cols: G Y Z J
[-2.49 -8.50  7.44 -0.68] -> <162>
[-4.42 -8.20  7.21  2.97] -> <65>
[ 5.59  8.22 -7.80 -3.82] -> <132>
[-3.95 -1.24 -1.62 -3.39] -> <21>
[-3.96 -3.96 -3.96 -3.37] -> <139>
[-4.00 -1.31 -1.67 -3.47] -> <74>
[3.91 1.43 1.69 3.64] -> <51>
[-1.62  2.99 -2.86  1.05] -> <87>
again <139>:   [-3.96]
which: [-4.00 -1.31 -1.67]  <74>

cols: X D U E M F R
[ 2.01  0.20 -1.77  1.84 -4.57  4.43 -2.43] -> <95>
[-1.78 -2.43  1.68  1.67 -8.05 -1.77 -2.43] -> <13>
[-0.23 -0.12 -1.97  2.82 -4.25  4.90 -4.11] -> <122>
which: [-0.23 -0.12 -1.97  2.82 -4.25  4.90 -4.11]  <122>
again <13>:   [-2.43]
down: [-1.77  1.68]  U
which: [-2.43  1.68  1.67]  <13>
where: [1.67]  <13>, 4

cols: L P A C
[-2.57  3.19 -2.57  3.25]  <77>
[ 1.01  2.35  0.48 -2.90]  <167>
[-0.79 -4.06 -2.71  6.35]  <9>
[ 1.08 -0.30 -0.94 -5.66]  <178>
[-5.88 -5.88 -5.88 -5.88]  <96>
[ 3.36 -1.07 -1.82 -5.52]  <179>
[-0.86 -5.65  2.16  3.94]  <48>
[-1.30 -1.08 -1.83  3.06]  <72>
which: [-0.86 -5.65  2.16  3.94]  <48>
again <96>:   [-5.88]
down: [ 3.19  2.35 -4.06 -0.30]  P
again <77>:   [-2.57]

cols: V Q H K T S
[-4.68 -2.77  0.39  1.59  5.87 -0.35] = <26>
[-1.53  0.29  5.19 -1.04 -2.43 -5.04] = <28>
[-2.42 -4.12  0.32 -0.01  1.61 -6.29] = <66>
[-2.77  5.90  4.36  0.32 -2.78 -1.69] = <168>
[-1.48 -4.33 -2.44  1.38  1.22 -5.66] = <50>
[-3.56  6.87  1.56  2.12 -1.16 -0.04] = <137>
[-3.95  3.72  3.72  1.03  0.32 -3.45] = <148>
[-2.44 -1.48 -4.33  0.81  1.40 -4.94] = <102>
down: [1.56 3.72]  H
which: [-2.44 -1.48 -4.33]  <102>

cols: pibe lodo Lupi piror zuvo sunim Botul
[-1.24 -3.45 -2.13 -3.45  1.21 -1.24 -6.30]  <92>
[-0.30 -0.12  2.35 -1.64 -0.09 -0.22  3.45]  <46>
[ 2.46  4.56 -1.16 -0.38 -1.94  3.00 -1.31]  <47>
[ 2.46  4.56 -1.16 -0.38 -1.94  3.00  3.33]  <129>
[-1.63 -2.66  2.46 -0.26  2.71 -2.26  2.98]  <170>
[ 1.76  3.05  1.76  1.50 -2.29  1.76  1.76]  <19>
[-0.80  1.92 -0.15 -3.17 -0.67 -0.34  0.57]  <188>
[-1.52 -0.98 -0.73 -3.37  0.61 -1.69  1.10]  <32>
[-1.44 -1.78  1.94  1.83  1.11 -2.63 -0.92]  <8>
[-0.59 -4.09  2.21 -0.10  0.40 -1.20  2.14]  <190>
[-1.26 -3.28 -3.54  2.93 -3.28  3.16 -1.46]  <14>
again <19>:   [1.76]
down: [-3.45 -0.12  4.56]  lodo
again <14>:   [-3.28]
which: [-0.98 -0.73]  <32>
which: [-1.26 -3.28 -3.54  2.93 -3.28  3.16 -1.46]  <14>

cols: Sapu fakuv fasem Paz kese Kufa migu bab
[ 5.19  1.53 -2.58  2.25  3.85  2.92  5.36  0.74] -> <143>
[-1.55 -3.65  1.41 -0.67 -3.69 -0.08 -2.52 -0.97] -> <127>
[ 1.20 -5.03 -3.25  0.73 -1.01  8.05 -2.51  3.87] -> <125>
[ 0.53 -6.16 -3.02  8.66 -1.97  8.13  5.17  4.08] -> <99>
[ 0.74  4.14 -2.49  1.70  4.99  2.02 -3.70  0.66] -> <141>
where: [-2.52]  <127>, 7
where: [3.87]  <125>, 8
both <143> <141>:   [0.74]
which: [ 1.20 -5.03]  <125>
which: [-3.65  1.41 -0.67 -3.69 -0.08 -2.52 -0.97]  <127>
down: [-0.97  3.87  4.08  0.66]  bab
where: [-3.69]  <127>, 5

cols: nol mut guled Fatot befu
[-3.81 -2.33 -2.54 -3.22  2.08] -> <25>
[-3.81 -2.33  5.78 -3.22  2.08] -> <43>
[-2.31 -1.59  4.28 -2.12  0.81] -> <118>
[-3.72 -2.31  5.59 -3.15  2.05] -> <37>
[-2.33 -3.81  5.78 -2.12  2.18] -> <88>
which: [-3.81 -2.33  5.78]  <43>
down: [-3.81 -3.81 -2.31 -3.72]  nol

cols: satu Tis bosus lus Zuz
[-3.01 -3.01 -3.01 -2.88 -2.86]  <126>
[6.70 6.43 6.70 6.66 6.70]  <2>
[ 6.06 -2.87  6.70  0.50  6.67]  <119>
again <2>:   [6.70]
where: [-2.86]  <126>, 5
again <126>:   [-3.01]
down: [6.70 6.06]  satu
which: [ 6.06 -2.87  6.70  0.50  6.67]  <119>
down: [-2.88  6.66]  lus

cols: gagop Tapo zulos Bope Tonud bom
[ 6.33 -3.05 -3.61  3.38 -1.91  1.34] : <67>
[ 0.19 -6.27  2.42 -2.59 -4.71 -2.88] : <157>
[-0.97  3.58 -4.49  3.83  0.01  1.25] : <81>
[ 6.62 -4.31 -4.25  0.13 -3.27 -4.92] : <18>
[-4.83 -0.25  5.64 -1.02 -0.12 -2.72] : <108>
[ 6.62 -4.31 -4.25  0.13 -3.27 -5.17] : <103>
[-2.08  2.61  0.83  6.63 -4.63  0.11] : <27>
[-2.21  2.36 -0.75  4.07 -6.54  0.35] : <186>
[ 0.72 -1.64  4.93 -5.45  2.33 -4.08] : <98>
which: [-6.27  2.42 -2.59 -4.71]  <157>
where: [0.01]  <81>, 5
which: [ 6.33 -3.05 -3.61  3.38 -1.91  1.34]  <67>
down: [ 5.64 -4.25]  zulos
where: [2.61]  <27>, 2
which: [ 4.93 -5.45  2.33 -4.08]  <98>
which: [ 0.83  6.63 -4.63  0.11]  <27>

cols: nikek Gubu motut zik zep Koraz zedum Peg Zel tiv
[-1.39  3.91 -1.44  3.92  1.12 -0.37 -2.97 -4.48  0.49  2.91] = <120>
[ 0.09  0.09 -1.52 -1.43  0.51  6.75 -1.32 -0.19  0.51  3.92] = <12>
[-0.89 -4.17 -1.43 -1.52 -0.19  0.51  6.75 -1.32  0.09 -5.24] = <104>
which: [-4.48  0.49  2.91]  <120>
both <120> <12>:   [3.92]
which: [-0.19  0.51  6.75 -1.32  0.09]  <104>
which: [-1.39  3.91 -1.44  3.92  1.12 -0.37 -2.97 -4.48  0.49  2.91]  <120>
which: [-1.43 -1.52]  <104>
which: [-1.44  3.92  1.12 -0.37 -2.97 -4.48]  <120>
which: [-0.89 -4.17 -1.43 -1.52 -0.19  0.51  6.75 -1.32  0.09 -5.24]  <104>

cols: rume Sutup bemu nefiz Mov
[-7.35 -7.43 -4.89  5.21  8.26] : <128>
[-5.45 -3.36 -4.14  3.01  4.93] : <130>
[-7.35 -7.43 -4.89 -7.36 -1.74] : <59>
[-3.04  6.91 -4.41 -7.35  1.44] : <113>
[-7.94 -7.53 -5.37  5.62  8.33] : <140>
both <59> <113>:   [-7.35]
which: [-3.36 -4.14  3.01  4.93]  <130>

cols: gok Rop sasa zoki nupi sefe
[-2.93  1.39 -3.77  0.01  2.43 -6.66]  <38>
[-2.93  1.39 -3.77  0.01  2.43 -0.15]  <5>
[ 1.39 -3.77 -3.76  2.43  1.39 -3.77]  <42>
[-2.93  1.39 -3.77  0.01  2.43  3.27]  <54>
which: [ 1.39 -3.77  0.01  2.43 -6.66]  <38>
down: [1.39 2.43]  nupi
which: [-2.93  1.39 -3.77  0.01  2.43  3.27]  <54>
which: [ 1.39 -3.77 -3.76  2.43  1.39 -3.77]  <42>
which: [-2.93  1.39 -3.77  0.01  2.43 -0.15]  <5>
which: [-2.93  1.39 -3.77  0.01  2.43 -6.66]  <38>
where: [-0.15]  <5>, 6

